|  88 |  74 |  60 | 112 |  54 |  76 |  92 |  72 | 152 |  70 |  57 |
| 126 |  81 | 101 | 112 |  99 | 110 |  57 |  64 |  43 |  92 | 139 |
|  83 | 114 |  76 | 123 | 106 | 152 | 166 | 112 | 171 |  90 | 119 |
|  90 |  77 | 107 | 115 | 112 | 135 |  65 | 146 | 145 | 105 |  74 |
|  75 | 105 |  93 |  54 |  94 | 166 |  45 |  84 |  91 |  62 | 120 |
| 111 |  93 |  77 | 103 |  51 |  67 | 107 |  78 | 174 |  77 |  54 |
|  99 |  74 |  88 | 103 |  87 | 121 |  46 |  81 |  87 |  78 | 107 |
->
|  75 | 105 |  93 |  54 |  94 | 166 |  45 |  84 |  91 |  62 | 120 |
|  83 | 114 |  76 | 123 | 106 | 152 | 166 | 112 | 171 |  90 | 119 |
|  88 |  74 |  60 | 112 |  54 |  76 |  92 |  72 | 152 |  70 |  57 |
|  90 |  77 | 107 | 115 | 112 | 135 |  65 | 146 | 145 | 105 |  74 |
|  99 |  74 |  88 | 103 |  87 | 121 |  46 |  81 |  87 |  78 | 107 |
| 111 |  93 |  77 | 103 |  51 |  67 | 107 |  78 | 174 |  77 |  54 |
| 126 |  81 | 101 | 112 |  99 | 110 |  57 |  64 |  43 |  92 | 139 |

| 115 | 179 | 127 |  99 | 157 | 172 |  92 |
| 165 | 135 | 111 | 171 | 143 | 108 | 156 |
| 157 | 123 |  88 | 130 | 143 | 172 | 128 |
|  87 | 189 | 139 | 167 | 142 | 202 | 150 |
|  81 | 189 | 136 | 167 | 139 | 193 | 149 |
->
|  81 | 189 | 136 | 167 | 139 | 193 | 149 |
|  87 | 189 | 139 | 167 | 142 | 202 | 150 |
| 115 | 179 | 127 |  99 | 157 | 172 |  92 |
| 157 | 123 |  88 | 130 | 143 | 172 | 128 |
| 165 | 135 | 111 | 171 | 143 | 108 | 156 |

| 159 | 118 | 135 | 127 | 163 |  99 | 166 |  76 | 123 |
|  89 | 124 | 119 | 120 | 139 | 148 | 209 |  99 | 117 |
| 151 | 123 | 117 | 132 | 123 | 158 | 152 |  49 | 113 |
| 111 | 137 | 122 | 131 | 142 | 116 | 123 | 172 | 107 |
| 130 | 122 | 132 | 120 | 122 | 114 | 142 | 117 | 134 |
| 145 | 140 | 153 | 132 | 157 | 135 | 166 |  79 | 145 |
| 104 | 145 | 123 | 131 | 121 | 147 | 104 | 156 | 151 |
| 116 | 113 | 134 | 125 |  91 | 135 | 168 | 133 | 130 |
| 158 | 134 | 115 | 131 | 134 | 149 | 112 |  44 |  98 |
| 148 | 111 | 134 | 120 | 134 | 117 |  91 |  94 | 123 |
->
|  89 | 124 | 119 | 120 | 139 | 148 | 209 |  99 | 117 |
| 104 | 145 | 123 | 131 | 121 | 147 | 104 | 156 | 151 |
| 111 | 137 | 122 | 131 | 142 | 116 | 123 | 172 | 107 |
| 116 | 113 | 134 | 125 |  91 | 135 | 168 | 133 | 130 |
| 130 | 122 | 132 | 120 | 122 | 114 | 142 | 117 | 134 |
| 145 | 140 | 153 | 132 | 157 | 135 | 166 |  79 | 145 |
| 148 | 111 | 134 | 120 | 134 | 117 |  91 |  94 | 123 |
| 151 | 123 | 117 | 132 | 123 | 158 | 152 |  49 | 113 |
| 158 | 134 | 115 | 131 | 134 | 149 | 112 |  44 |  98 |
| 159 | 118 | 135 | 127 | 163 |  99 | 166 |  76 | 123 |

| 221 |  77 | 151 | 109 |  54 | 108 | 115 | 101 |
| 191 |  76 | 134 | 120 |  42 | 121 | 127 |  96 |
| 130 |  78 |  97 | 105 | 145 | 103 | 124 | 104 |
| 151 |  57 |  75 |  58 |  97 |  89 | 122 | 102 |
|  86 | 207 | 129 | 136 | 159 | 131 | 129 | 154 |
| 181 | 121 | 112 |  58 |  48 | 101 | 120 | 127 |
->
|  86 | 207 | 129 | 136 | 159 | 131 | 129 | 154 |
| 130 |  78 |  97 | 105 | 145 | 103 | 124 | 104 |
| 151 |  57 |  75 |  58 |  97 |  89 | 122 | 102 |
| 181 | 121 | 112 |  58 |  48 | 101 | 120 | 127 |
| 191 |  76 | 134 | 120 |  42 | 121 | 127 |  96 |
| 221 |  77 | 151 | 109 |  54 | 108 | 115 | 101 |

| 173 | 115 | 152 | 127 | 144 | 126 | 118 | 137 |
| 133 |  41 | 167 | 136 | 135 | 165 | 180 | 148 |
| 118 | 109 | 126 | 132 | 120 | 140 | 128 | 143 |
->
| 118 | 109 | 126 | 132 | 120 | 140 | 128 | 143 |
| 133 |  41 | 167 | 136 | 135 | 165 | 180 | 148 |
| 173 | 115 | 152 | 127 | 144 | 126 | 118 | 137 |

|  91 | 139 |
| 216 | 124 |
|  54 | 140 |
->
|  54 | 140 |
|  91 | 139 |
| 216 | 124 |
